In the data rows, 128 means zero.
Here are some numbered points:
[90,159,155,158,122,106,136,114,96,124,91,121,161,102,121,100,150,122,116,
 162,67,110,134,177,119,129,85,107,123,94,142,62] 0
[81,163,83,84,128,123,159,157,145,170,89,187,101,161,88,124,145,91,123,
 160,134,131,108,93,114,126,93,107,111,108,167,147] 1
[108,70,144,80,120,98,147,111,112,93,146,186,137,112,98,134,104,181,119,
 91,139,103,104,62,147,97,146,137,176,130,140,123] 2
[150,156,135,110,146,163,140,150,134,191,129,183,130,138,115,62,119,136,152,
 115,118,112,107,121,74,101,112,149,138,127,124,130] 3
[131,151,137,152,134,124,129,110,107,111,107,119,147,92,119,90,159,130,114,
 144,83,114,126,186,107,108,92,107,121,114,150,84] 4
[176,162,125,128,164,169,49,116,140,86,170,169,143,118,176,106,162,171,123,
 57,134,183,200,177,134,105,134,124,107,152,116,95] 5
[106,135,106,105,105,130,157,154,111,141,112,125,112,141,81,160,138,112,121,
 135,112,90,126,132,126,130,135,114,110,130,142,137] 6
[128,156,148,115,93,99,124,176,141,158,131,122,136,101,152,136,133,139,154,
 116,101,136,110,149,134,109,89,127,122,113,127,146] 7
[89,159,113,116,114,145,141,149,145,144,121,124,122,154,102,137,113,111,117,
 112,112,120,123,127,166,105,165,93,98,128,98,143] 8
[152,168,138,95,141,196,144,106,103,120,161,129,127,181,199,111,68,125,170,
 56,149,122,129,160,57,157,134,149,138,141,128,111] 9
[80,139,86,99,117,148,154,140,133,158,90,167,117,159,81,136,121,123,117,
 152,136,117,102,79,125,100,133,120,108,121,140,157] 10
[82,116,134,119,145,94,148,177,178,198,110,178,149,150,136,106,147,124,113,
 132,148,136,112,110,128,93,91,169,153,94,172,155] 11
[129,156,159,142,113,82,130,150,107,214,116,156,151,107,151,92,163,136,132,
 202,118,138,128,163,68,96,60,134,161,113,145,115] 12
[120,100,128,158,155,131,166,97,114,68,98,92,139,111,102,175,87,39,131,
 142,104,119,173,151,101,179,98,87,133,153,92,107] 13
[146,60,87,171,120,118,219,67,116,36,188,25,147,142,202,110,153,124,131,
 132,209,190,90,200,120,105,147,191,134,165,47,114] 14
[137,34,125,154,143,78,67,73,93,183,177,189,139,134,130,152,98,102,74,
 180,176,167,136,148,64,99,126,148,194,104,139,188] 15
[143,107,127,143,117,150,112,99,172,183,130,146,142,128,154,136,139,168,134,
 132,191,160,182,135,144,120,105,139,132,88,168,90] 16
[119,112,123,156,125,113,159,120,112,100,113,96,95,140,141,163,100,95,130,
 102,116,124,161,129,116,138,145,105,144,156,77,131] 17
[151,106,150,169,143,143,88,68,136,102,136,156,140,91,150,104,134,145,99,
 103,147,149,141,137,133,133,141,129,147,126,159,116] 18
[136,125,129,151,138,164,149,122,139,91,120,109,131,144,111,113,145,127,100,
 105,117,104,132,130,136,152,124,101,120,146,139,95] 19
Which point above is nearest to each new point? Its number follows each.
[161,111,98,71,122,132,146,148,87,97,90,95,106,125,64,165,140,107,113,
 102,103,77,145,112,170,175,175,112,112,121,201,143] 6
[164,152,126,101,168,211,207,149,123,71,193,55,129,201,243,95,88,88,151,
 0,182,109,103,154,10,106,160,163,135,117,170,116] 9
[92,100,144,105,69,120,65,157,103,157,185,68,129,152,127,123,55,119,165,
 39,133,178,82,107,255,109,154,58,113,144,50,121] 8
[160,195,139,130,153,163,64,166,170,116,139,149,130,147,179,96,129,210,99,
 165,179,106,168,181,115,96,148,175,69,143,143,139] 5
[146,179,120,98,125,169,187,136,139,103,156,92,110,192,201,135,101,145,163,
 81,168,143,146,158,96,119,117,151,132,133,131,119] 9
[134,139,57,53,101,103,132,156,50,130,70,102,91,127,10,203,152,108,140,
 175,123,79,130,99,143,176,176,94,108,125,193,144] 6
[109,72,153,133,138,154,87,73,140,186,111,161,131,114,123,147,148,181,134,
 131,177,150,133,108,128,113,113,132,147,109,161,106] 16
[143,17,117,134,179,114,116,107,97,121,147,208,107,164,111,125,136,199,123,
 105,156,125,124,62,132,39,116,129,196,96,142,165] 2
[129,132,134,139,204,129,125,90,122,53,69,58,161,140,86,231,40,57,178,
 173,79,138,156,131,115,211,92,120,117,144,54,81] 13
[134,108,152,168,169,124,70,96,129,103,131,140,168,87,149,100,156,130,107,
 80,128,152,147,179,126,125,128,141,150,101,183,101] 18
[92,97,132,168,122,178,221,224,218,75,83,25,180,181,135,117,141,102,60,
 108,110,48,124,104,101,174,125,26,121,125,156,126] 19
[189,114,125,62,126,115,153,158,95,99,118,127,96,113,103,115,180,162,169,
 148,101,123,170,72,131,156,167,141,140,158,145,157] 6
[102,131,153,130,111,133,124,119,123,175,136,108,133,148,124,141,113,134,132,
 112,130,122,106,116,159,124,143,113,126,137,101,132] 8
[159,68,144,135,151,185,80,66,110,131,96,179,135,126,148,113,177,172,78,
 167,150,151,129,109,87,93,100,180,170,109,131,124] 18
[144,155,120,109,105,123,125,194,112,160,172,142,98,167,166,137,116,161,150,
 89,156,127,115,111,163,103,109,127,130,105,136,190] 7
[150,128,145,128,114,130,129,110,129,136,100,148,145,98,130,97,164,147,110,
 156,110,129,114,127,111,109,96,155,160,97,154,119] 4
[108,96,110,118,125,129,133,112,112,144,89,161,136,137,98,135,148,133,113,
 164,124,109,108,79,119,103,112,147,156,97,160,142] 10
[178,148,137,224,184,156,77,65,82,54,153,153,91,100,87,95,174,153,81,
 105,164,149,141,153,128,175,135,130,121,139,227,115] 18
[133,154,120,97,124,173,171,129,126,141,150,121,112,173,151,115,106,122,168,
 73,145,102,109,167,89,109,156,149,119,160,111,115] 9
[116,135,184,83,85,125,16,135,118,155,170,48,143,163,120,128,27,136,190,
 55,124,181,99,77,255,126,149,38,107,154,53,130] 8
[143,175,121,144,108,125,103,145,171,144,173,119,106,104,193,90,129,148,151,
 188,190,129,136,161,128,149,149,206,63,191,81,123] 7
[175,81,87,67,99,107,100,128,37,114,86,79,88,95,30,201,144,136,139,
 153,120,70,147,116,169,198,209,122,109,123,189,135] 6
[155,142,91,130,163,145,78,126,140,99,147,131,131,116,146,118,161,125,161,
 103,118,187,177,171,142,122,126,142,95,151,70,108] 5
[111,121,153,108,114,151,91,144,129,151,154,71,132,174,106,134,83,107,144,
 69,111,143,84,94,239,127,167,65,103,169,41,118] 8
[65,56,170,162,125,135,68,65,151,245,121,121,158,101,146,126,120,145,115,
 128,199,173,129,134,126,138,128,165,137,91,176,118] 16
[125,141,148,112,137,160,57,173,122,146,166,59,107,189,165,118,51,144,147,
 56,105,166,117,131,229,95,207,52,115,172,23,157] 8
[125,156,148,96,130,151,136,146,164,187,132,181,132,158,96,113,125,150,144,
 153,123,121,105,119,105,130,100,144,132,141,114,108] 3
[158,130,115,173,177,134,164,88,153,44,137,16,142,113,57,243,67,2,149,
 133,80,121,115,145,124,144,144,108,49,183,44,103] 13
